Rotation paths and how fast each direction turns (deg/step):
Each turn is a multiple of 5 degrees from 10 to 175, or 0.
Each row of a path follows its step; steps can be skipped.
Path 1:
step 1: [-0.140,0.753,3.620,-2.428,0.209,0.170,-0.147,0.389,-0.826,-1.820,-2.349,0.152,-1.830,1.762,0.658,-0.144,2.400,-2.307,1.663,-0.152,-0.947,-2.081,0.423,-0.427,-0.172,1.285,0.526,-0.493,0.341,0.568,1.369,-0.673,-0.035,1.462,-0.921,-0.473,-1.247,2.819,3.713,-0.619,-0.084,0.233,2.289,-0.807]
step 3: [1.924,-2.615,-2.226,0.003,-0.305,-1.088,2.093,-0.767,-0.992,-0.711,1.375,1.234,-0.819,-0.928,-3.189,-1.035,-3.113,-0.017,-0.895,-0.738,-2.158,-0.385,-1.580,-1.826,1.354,-0.469,1.896,-0.375,-1.916,0.135,1.423,0.270,-0.257,0.249,-2.263,0.024,1.576,-2.836,-1.163,-0.304,0.216,-0.733,-0.110,-1.964]
step 6: [-0.358,-0.221,0.277,1.944,0.833,1.011,-1.930,-0.171,0.148,-0.177,1.288,-1.000,1.876,-0.061,0.433,-1.667,-2.166,-1.714,-0.488,-1.914,0.360,1.768,0.875,0.944,-0.631,-1.674,3.507,-1.083,-1.951,-0.802,0.634,-0.938,0.406,-0.233,0.748,2.063,-1.118,1.807,2.166,-2.695,0.018,-0.080,-3.123,2.199]
step 7: [-2.656,-2.330,-1.996,-3.621,-1.990,-0.466,-1.735,0.804,-2.533,-0.101,-1.500,0.270,0.746,1.447,1.147,-2.012,-0.208,-0.944,1.169,0.252,0.333,-0.804,-0.423,-0.293,0.300,2.324,-1.192,1.567,-2.085,-1.587,0.015,-0.651,-0.359,-1.557,-2.185,0.700,2.430,0.421,-0.779,-1.129,0.599,-1.587,-0.961,-0.221]
step 8: [0.629,1.184,1.042,-0.157,-0.596,3.651,1.495,0.472,1.769,-3.222,-3.401,-0.045,-1.196,-0.194,0.086,-1.187,2.944,1.125,-0.921,0.511,-0.829,0.917,1.052,-2.010,1.414,2.154,0.078,0.740,-0.023,1.000,1.044,2.261,0.026,-0.223,-0.610,-1.983,0.665,1.181,0.455,1.320,2.048,0.743,0.398,-0.954]
step 11: [1.630,0.692,-1.501,1.295,-0.296,-2.916,0.486,-0.450,1.360,1.777,-1.151,-0.434,-0.623,2.132,0.063,-1.504,-1.091,0.839,-0.156,2.939,-1.563,-1.854,-1.544,-0.430,2.021,0.294,-2.962,0.481,-2.078,1.091,-0.894,0.398,-1.132,-0.323,-1.411,0.072,-0.224,1.069,0.682,-2.185,-1.267,2.221,-2.570,-1.551]
step 13: [-0.507,1.257,1.461,0.005,0.458,2.323,-3.110,0.044,-0.711,-1.082,0.977,3.931,2.684,0.659,-0.298,-0.242,0.403,-0.915,0.102,-0.886,1.567,1.733,-0.306,1.076,-0.879,-1.760,1.732,0.522,0.140,-0.559,2.526,0.071,-1.509,1.095,-1.686,-0.101,0.231,1.108,0.184,-2.323,-2.291,-2.786,0.411,-0.753]
step 14: [0.575,-0.601,-1.431,0.246,-3.739,-0.772,1.049,-0.809,-2.356,-2.029,-0.165,-1.494,1.185,-0.617,-1.482,-2.029,-1.769,-0.221,0.893,-0.444,-1.725,1.657,-0.812,1.131,-0.166,1.456,1.372,2.749,-0.190,0.843,0.661,-1.195,0.885,0.419,-1.957,0.524,1.996,0.233,2.399,1.168,2.610,-1.739,-1.011,0.864]
step 16: [0.539,-0.350,1.058,1.260,3.917,1.885,0.041,-1.663,-2.412,0.667,-1.664,-0.690,-1.195,-1.319,-1.201,1.036,2.115,-0.985,-0.986,-0.200,0.698,1.405,-1.570,0.479,3.477,0.253,-0.803,-0.881,0.074,-0.090,1.456,1.595,-1.666,-0.534,1.211,0.433,-2.918,-2.034,-0.408,-0.095,1.153,1.617,1.504,0.921]
step 20: [-0.744,-0.235,-0.263,-0.932,-1.792,0.504,-2.284,-0.806,-0.649,-1.105,-0.131,0.646,0.309,-3.281,0.666,2.204,2.944,-0.836,-0.113,2.238,0.577,1.431,-0.311,1.159,-0.920,0.382,-0.072,-1.340,2.377,0.061,3.857,-0.629,-1.861,0.975,-1.649,-0.905,-0.840,2.750,1.640,1.568,-0.300,-0.453,1.067,0.471]
Directions:
[-0.438,0.244,-0.022,-0.181,-0.016,0.092,-0.092,-0.053,-0.424,-0.973,0.227,0.810,0.109,0.039,1.036,-0.813,-0.099,-0.912,0.446,-0.077,-0.327,-0.230,0.667,-0.152,-0.323,-0.770,-0.153,0.026,-0.787,0.644,-0.063,1.050,0.132,-0.228,-0.160,-0.628,0.248,-0.055,-0.116,0.289,0.280,-0.691,0.115,-0.333]  65
[0.389,0.794,0.183,1.299,-0.710,-0.286,0.021,-0.055,-1.126,0.208,0.304,0.319,-0.289,0.458,-0.454,0.073,-0.236,0.118,0.032,0.551,0.063,0.078,-0.273,0.441,-0.618,-0.022,0.732,-0.270,-0.526,0.175,0.143,-0.484,-0.774,0.775,0.103,-0.265,0.484,-0.132,-0.537,0.196,-0.361,-0.660,-0.132,-0.024]  40
[-0.156,-0.258,-0.383,-0.183,0.008,0.669,-0.322,0.759,-0.015,0.340,-0.314,0.494,0.626,0.263,-0.439,0.154,-0.102,0.279,0.149,0.431,0.504,0.631,0.775,-0.299,0.081,-0.299,-0.312,-1.410,0.722,-0.490,-0.533,0.387,-0.378,0.281,-0.738,-0.252,0.665,-0.378,-0.152,0.735,-0.107,0.107,-0.197,-0.406]  140
[-0.559,0.203,0.438,-0.080,0.522,0.090,0.123,-0.040,1.374,-0.103,0.610,0.187,0.181,0.392,-0.147,-0.535,-0.113,0.242,0.427,-0.037,0.346,-0.633,-1.305,0.713,-0.326,0.247,-0.016,-0.161,0.016,-0.472,-0.790,0.321,-0.348,0.171,-0.328,-0.583,0.641,0.051,-0.431,-0.814,0.031,-0.281,-0.013,-0.180]  175
[-0.318,0.253,-0.109,-0.894,0.223,0.031,0.731,-0.188,-0.383,0.484,-0.194,0.263,-0.277,-0.715,-0.004,-0.008,0.258,-0.224,-0.230,0.666,-0.240,0.503,-0.484,-0.357,0.413,-0.281,0.574,-0.173,-0.173,0.510,-0.328,-0.054,-0.014,-0.090,-0.506,-0.158,0.118,1.169,-1.580,-0.115,0.046,0.576,-0.264,0.449]  90
[-0.337,0.855,0.271,0.225,0.102,0.401,-0.805,0.547,-0.100,0.299,0.833,-0.126,-0.109,0.024,-0.288,0.102,0.613,-0.598,0.235,0.049,0.135,0.217,-0.118,-0.062,0.471,-0.165,0.654,-0.276,1.366,0.718,0.045,0.262,0.286,0.205,0.088,-0.183,-0.938,0.310,0.233,-0.422,0.274,-0.476,0.998,0.004]  95
Path 2:
step 2: [-0.700,-0.882,-3.643,-0.749,-1.913,-1.772,-0.812,1.682,0.409,-1.660,0.539,1.010,0.943,-0.911,-0.170,1.610,-0.237,0.717,-0.316,-0.678,-0.393,-0.955,-1.298,2.021,3.198,-0.464,-2.813,0.001,-0.722,2.229,3.948,0.705,1.618,-1.900,0.998,-1.058,1.669,-0.747,0.480,-0.270,-0.018,1.054,0.232,-1.168]
step 3: [-1.151,0.040,-2.267,-1.989,2.267,-2.468,2.015,-1.413,-1.525,0.244,-1.905,0.158,0.275,-1.380,1.533,2.250,1.024,-0.317,0.071,1.526,1.118,-0.239,1.116,1.439,3.184,-1.402,0.729,0.358,-0.197,0.445,0.456,0.269,-1.802,-0.376,-0.145,-0.363,2.013,1.109,-3.772,1.677,-0.777,1.432,-1.704,-1.092]
step 6: [-0.404,-0.834,-3.154,-2.199,1.666,-0.293,-0.287,-1.841,-2.074,-1.260,1.908,-0.556,1.126,-0.034,-0.210,0.390,1.105,-0.147,-0.923,1.246,1.219,-1.940,1.128,0.806,2.865,-1.435,-3.199,-0.406,-2.836,2.141,0.694,0.854,2.087,-2.276,0.361,-1.437,0.503,-0.937,-0.434,-0.294,1.315,-1.401,1.138,-0.826]
step 8: [0.539,-2.258,-3.576,-2.373,1.821,-1.068,-0.267,-1.031,1.055,-0.655,-0.051,3.416,1.368,1.637,-0.596,1.916,-0.197,0.141,-0.275,2.789,0.196,0.487,0.380,-0.777,2.164,-0.625,0.782,2.522,-1.968,1.408,-0.405,1.635,-1.543,-1.044,-1.253,-0.618,-1.439,2.250,-1.029,1.129,-1.107,-0.883,-0.212,0.451]
step 10: [-1.147,-1.231,-2.625,-1.695,1.607,-3.193,2.368,0.069,-0.523,-1.414,0.056,0.205,-0.577,0.477,1.460,0.679,0.499,-0.216,-0.007,1.747,0.492,-0.262,1.163,1.772,1.070,-3.296,-0.845,-0.043,0.042,1.357,2.189,1.571,2.069,-2.744,-0.605,-1.579,2.566,2.377,0.463,-1.662,0.164,0.115,0.264,0.313]
step 11: [2.047,-0.649,-1.578,-1.926,1.188,-1.946,1.682,-0.493,-1.790,-0.586,-0.334,-0.001,0.418,2.269,0.728,0.755,2.476,0.797,-1.905,0.991,-0.117,-1.628,1.176,0.141,2.320,-1.617,0.069,1.420,-2.346,1.903,2.191,-0.627,-0.763,2.273,0.171,-0.515,0.411,-3.488,-1.891,1.138,0.010,1.033,-1.437,-1.701]
step 16: [1.411,-0.555,-2.193,-0.645,0.857,0.519,0.939,-1.880,1.177,-0.653,0.563,0.766,2.108,3.859,-0.699,1.591,0.152,4.127,-2.054,0.083,-0.578,-0.587,-0.547,0.937,1.679,-1.693,-0.785,1.378,-1.792,1.137,-1.177,-0.018,-0.188,0.647,-2.880,-0.558,-0.022,1.325,0.313,-0.333,-1.287,0.864,-0.646,-3.093]
step 18: [-1.233,-2.186,-2.861,-1.087,-0.297,-0.310,1.216,-1.728,-1.961,-1.469,2.065,0.166,-0.300,1.799,-0.431,-0.463,-0.458,-0.893,-1.873,0.580,-0.583,1.099,1.806,1.528,2.218,-2.569,-1.535,-0.561,-1.431,1.959,1.541,1.331,0.441,-1.585,0.645,-1.850,1.758,-1.969,0.115,1.583,-1.425,0.594,-0.414,-2.878]
step 19: [0.326,-2.424,-1.638,-2.352,1.276,-0.552,1.987,-0.211,-0.769,-0.219,-2.650,0.399,0.612,-0.590,0.753,1.800,2.683,1.390,0.032,2.521,-0.607,-0.459,1.115,-2.312,1.387,-0.221,-0.555,2.463,0.687,1.875,0.123,0.544,-1.195,0.276,2.258,-1.058,-0.973,0.694,-0.713,-1.084,-1.203,2.432,-1.726,-2.858]
step 20: [-0.178,-0.064,-2.512,-1.980,-1.260,-0.638,-1.100,0.990,-1.203,-1.455,0.550,3.165,-0.702,4.402,0.237,2.891,-0.309,1.633,-1.791,0.959,-0.516,1.332,0.326,0.657,1.475,-0.258,0.802,1.712,-1.528,1.691,0.817,1.580,-1.187,-0.164,-1.008,-0.113,-0.950,2.791,1.211,1.183,-0.086,0.745,1.062,-0.988]
Directions:
[0.549,-0.492,-0.116,-0.190,0.089,-0.702,-0.503,0.768,0.100,-0.607,-0.349,0.312,-0.024,0.149,0.132,-0.730,-0.450,0.980,-0.306,0.374,0.125,-0.375,-0.468,-0.290,-1.186,0.120,-0.232,-0.312,0.014,-0.319,1.333,0.071,-0.527,0.119,-0.361,-0.513,-0.556,0.084,-0.460,0.110,-0.037,-0.203,-0.245,0.068]  120
[0.274,0.234,0.092,0.090,-0.857,0.164,0.027,0.372,0.534,-0.569,0.257,0.555,-0.905,0.035,-0.178,-0.190,-0.834,-0.285,-0.387,0.205,0.093,0.193,0.010,0.512,-0.011,-0.591,0.639,0.885,0.224,-0.430,0.251,0.586,-0.058,-0.660,0.361,-0.102,1.086,-0.112,-0.198,-0.306,-0.828,0.452,0.492,0.581]  140
[-0.046,-0.232,0.811,-0.941,-0.126,-0.732,-1.158,-0.497,-0.128,0.109,-0.501,-0.317,0.000,-0.697,0.059,-0.080,0.085,0.285,-0.122,-0.091,0.131,-0.195,0.394,-0.239,0.273,-0.789,0.687,-0.209,0.472,0.433,0.242,0.353,0.414,-0.524,0.373,-0.149,0.489,-0.776,0.028,-0.086,0.745,0.540,-0.485,-0.641]  90
[-0.036,0.622,-0.425,-0.050,-0.424,0.752,-0.481,-0.068,0.497,-0.226,-0.211,-1.075,0.386,-0.371,0.327,-0.405,-0.167,0.056,-0.122,-0.297,0.256,-0.696,-0.099,0.342,1.065,-0.146,0.098,-0.023,0.281,-0.461,0.696,-1.007,-0.594,0.420,-0.413,0.042,0.417,0.733,-0.435,0.396,0.556,0.451,0.144,0.294]  35
[-1.295,-0.519,-0.484,0.224,-0.562,-0.224,-0.260,0.169,0.315,0.269,-0.421,1.211,-0.250,-0.383,-0.381,0.325,-0.168,-0.091,0.556,0.273,-0.428,-0.035,0.115,0.036,0.196,0.538,-0.162,-0.268,0.914,0.172,-0.358,0.132,-0.833,-0.084,0.344,-0.268,-0.274,0.394,-0.537,0.797,0.357,0.713,0.128,-0.171]  65
Path 3:
step 1: [0.172,-0.425,-2.556,-1.897,-0.330,-0.917,3.058,-0.820,0.417,-1.054,2.079,-0.661,-0.026,-0.764,0.555,0.529,-2.428,-0.495,-1.037,-0.798,-0.057,0.569,-1.019,-2.837,0.302,1.187,-3.895,-1.850,0.424,3.569,-0.037,1.589,-0.250,0.417,-0.760,-0.457,0.796,-1.045,-0.101,-2.188,-0.318,0.370,-1.928,2.049]
step 2: [1.990,-0.135,1.745,-1.136,2.973,0.494,0.298,2.984,0.205,0.346,0.435,-0.347,-2.169,-0.859,-1.896,0.242,0.884,-1.112,1.985,-1.663,-2.100,0.088,2.226,0.013,0.722,-0.302,0.771,1.152,-0.095,-0.649,-2.744,-0.033,0.229,-0.783,1.154,1.159,-1.791,-2.526,-2.714,-1.563,1.142,-2.637,0.798,0.812]
step 3: [2.075,-0.827,-3.389,1.148,0.203,1.425,1.794,-3.918,-1.534,0.136,-1.837,-1.238,-0.179,0.288,1.428,-0.268,-0.450,1.281,-0.808,-2.622,2.354,-0.142,1.000,-0.649,-0.958,-1.255,-1.262,-1.338,0.480,-1.313,-0.706,0.509,-0.550,1.068,-2.094,-2.116,-0.849,-0.902,1.053,0.010,-0.665,-2.096,1.792,1.890]
step 6: [2.316,-0.769,0.341,-0.026,0.395,1.386,3.287,-1.079,-2.554,0.422,-1.634,-0.262,-0.952,2.099,-0.012,-0.112,0.953,3.397,2.062,-0.337,0.654,0.296,-1.632,-1.688,1.168,-2.006,1.044,-0.978,2.041,2.251,2.086,0.819,-2.060,-0.183,-1.311,0.914,0.045,-0.702,-1.973,-1.949,0.012,0.314,-1.489,-0.324]
step 11: [1.559,2.007,-0.577,0.574,-0.229,0.881,-2.009,0.961,-1.152,-0.057,-2.703,-0.510,0.074,-1.292,-0.955,1.224,-0.512,0.501,1.622,-1.728,-0.308,1.696,0.041,2.318,0.450,-3.106,-1.121,0.830,1.854,-2.373,0.891,-0.601,-4.022,1.346,-0.695,1.119,-1.695,-0.695,-0.754,0.691,2.144,-1.761,-1.364,1.397]
step 12: [1.870,-0.032,-2.233,1.260,-1.576,-2.225,-0.311,-0.979,0.292,-1.092,3.445,1.176,2.920,-0.614,0.075,-0.190,-0.161,-2.138,-1.462,0.589,3.370,-1.156,1.773,-0.537,0.977,-0.777,-2.319,0.356,1.729,1.250,-0.966,0.290,1.160,-0.532,-1.960,-2.312,0.863,-0.036,1.336,-0.394,0.772,-1.878,-0.908,-0.351]
step 14: [2.315,-1.359,-0.381,0.173,0.365,0.427,0.366,-0.338,-1.552,0.705,-0.141,-1.132,1.176,-1.461,1.984,-1.068,-1.270,1.085,-0.348,-1.343,2.367,-0.470,1.667,1.991,3.190,-0.257,-0.274,1.070,-0.018,-0.486,1.240,-0.891,2.088,1.622,-1.664,-0.364,-3.206,0.010,-1.993,-3.412,1.908,-1.085,-0.701,2.253]
step 15: [3.822,-0.151,-0.558,-0.851,0.307,-1.600,0.628,-0.637,0.897,-0.419,0.724,1.719,-0.053,2.106,-3.213,1.922,-0.915,1.151,0.585,-0.264,-0.551,-1.155,-0.976,-1.641,-1.225,-2.109,1.270,1.623,3.068,1.281,-0.952,2.028,-0.239,1.765,-1.136,-1.274,0.401,0.225,1.882,-0.773,0.708,-0.943,2.809,-0.857]
step 17: [-0.354,-1.010,-1.997,-1.427,-0.756,-0.962,0.730,-0.155,-0.158,0.433,-0.526,-0.534,1.841,0.414,0.842,1.359,-1.475,-0.359,-0.372,0.064,1.568,-0.775,-0.993,-3.059,0.071,0.852,1.413,-0.323,2.092,3.183,1.820,3.056,1.824,2.114,-0.712,0.002,-1.288,-2.785,-1.258,-3.174,0.482,1.900,-1.522,-0.181]
step 20: [-0.329,0.440,-0.398,-0.734,-2.277,0.819,-0.931,2.312,0.694,0.819,0.639,0.242,1.351,-0.473,-1.489,0.357,-0.495,-1.951,-0.980,-2.860,-0.432,-0.291,-0.957,-2.419,-1.010,-1.776,-1.935,0.161,1.588,3.783,-1.332,0.693,-2.889,1.838,-0.781,2.433,1.226,-1.930,0.479,0.297,-0.660,-1.667,-1.757,0.924]
Directions:
[0.510,0.145,0.631,-0.423,-0.573,-0.590,-0.071,-0.133,0.290,0.133,0.357,-0.335,-0.067,0.452,0.323,-0.534,0.300,-0.136,-0.693,-0.094,0.758,1.357,-0.130,-0.175,0.062,-0.312,0.424,0.143,0.951,0.288,-0.482,-0.188,-0.338,0.196,-0.262,-0.296,0.480,0.200,0.121,-0.576,-0.883,0.582,-0.091,0.765]  130
[-0.114,0.401,0.783,-0.444,-0.304,0.551,0.366,-0.166,-0.066,-0.146,-0.221,-0.006,-0.515,-0.370,-0.146,0.543,-0.338,-0.595,0.427,0.411,-0.536,-0.816,-1.292,-0.327,0.098,-0.305,-0.461,-0.501,1.054,-0.139,0.371,-0.395,-0.580,0.112,-0.230,0.441,0.128,0.413,0.061,-0.422,-0.743,-0.414,0.422,0.116]  155
[0.401,-0.456,0.000,-1.118,-0.147,-0.108,0.377,-0.414,-0.430,0.648,0.407,-0.404,0.114,0.207,0.129,-0.330,0.463,-0.366,0.010,0.435,-0.946,0.455,-0.615,0.062,0.522,1.216,0.317,-0.242,-0.492,-0.069,0.315,-0.131,0.060,-0.052,0.386,-0.078,-0.281,-0.372,-0.138,-0.856,0.282,-0.464,-0.892,-0.395]  90
[0.610,0.026,0.343,0.683,0.122,-0.770,-0.269,0.639,0.177,0.290,0.263,-0.509,-0.943,-0.283,0.043,0.462,0.233,-0.198,0.394,0.140,-0.784,0.171,-0.408,0.340,0.255,-0.339,-0.406,0.084,-0.672,-0.668,0.118,0.117,0.706,-0.146,-0.458,-0.419,-0.101,-1.045,0.332,0.247,-0.966,0.701,0.054,0.019]  130
[-0.236,-0.074,0.126,0.315,-0.317,0.211,0.515,0.125,-0.155,0.096,-0.490,-0.559,-0.793,0.723,-0.348,0.142,0.609,-0.225,-0.398,-0.929,-0.337,-0.094,0.900,-1.146,-0.761,0.233,-0.247,-1.055,-0.291,0.317,-0.118,-0.575,0.485,0.111,0.345,0.490,0.031,-0.412,0.212,-0.464,-0.048,-0.066,0.225,0.388]  20
[-0.075,0.308,1.048,-0.197,-0.244,0.229,-0.385,-0.343,0.934,-0.101,0.360,0.563,0.250,0.060,0.190,-0.131,0.494,-0.046,0.921,-0.368,-0.028,0.193,0.700,0.962,-0.196,-0.075,-0.224,-0.441,-0.657,0.126,-0.089,-0.114,-0.572,-0.312,-0.890,0.919,-0.582,-0.170,-0.046,-0.799,0.257,0.225,0.149,-0.202]  155
[0.485,-0.059,0.352,-0.059,-0.525,-0.652,-0.379,0.111,0.572,-0.120,0.567,0.830,-0.088,-0.329,-0.698,0.171,-0.811,0.240,-0.508,0.149,0.158,-0.032,0.065,-0.558,-0.869,0.342,0.066,0.198,-0.171,-0.748,1.115,-0.361,0.430,0.986,0.006,-0.097,-0.699,0.208,-0.334,-0.386,0.359,-0.138,-0.126,0.453]  20
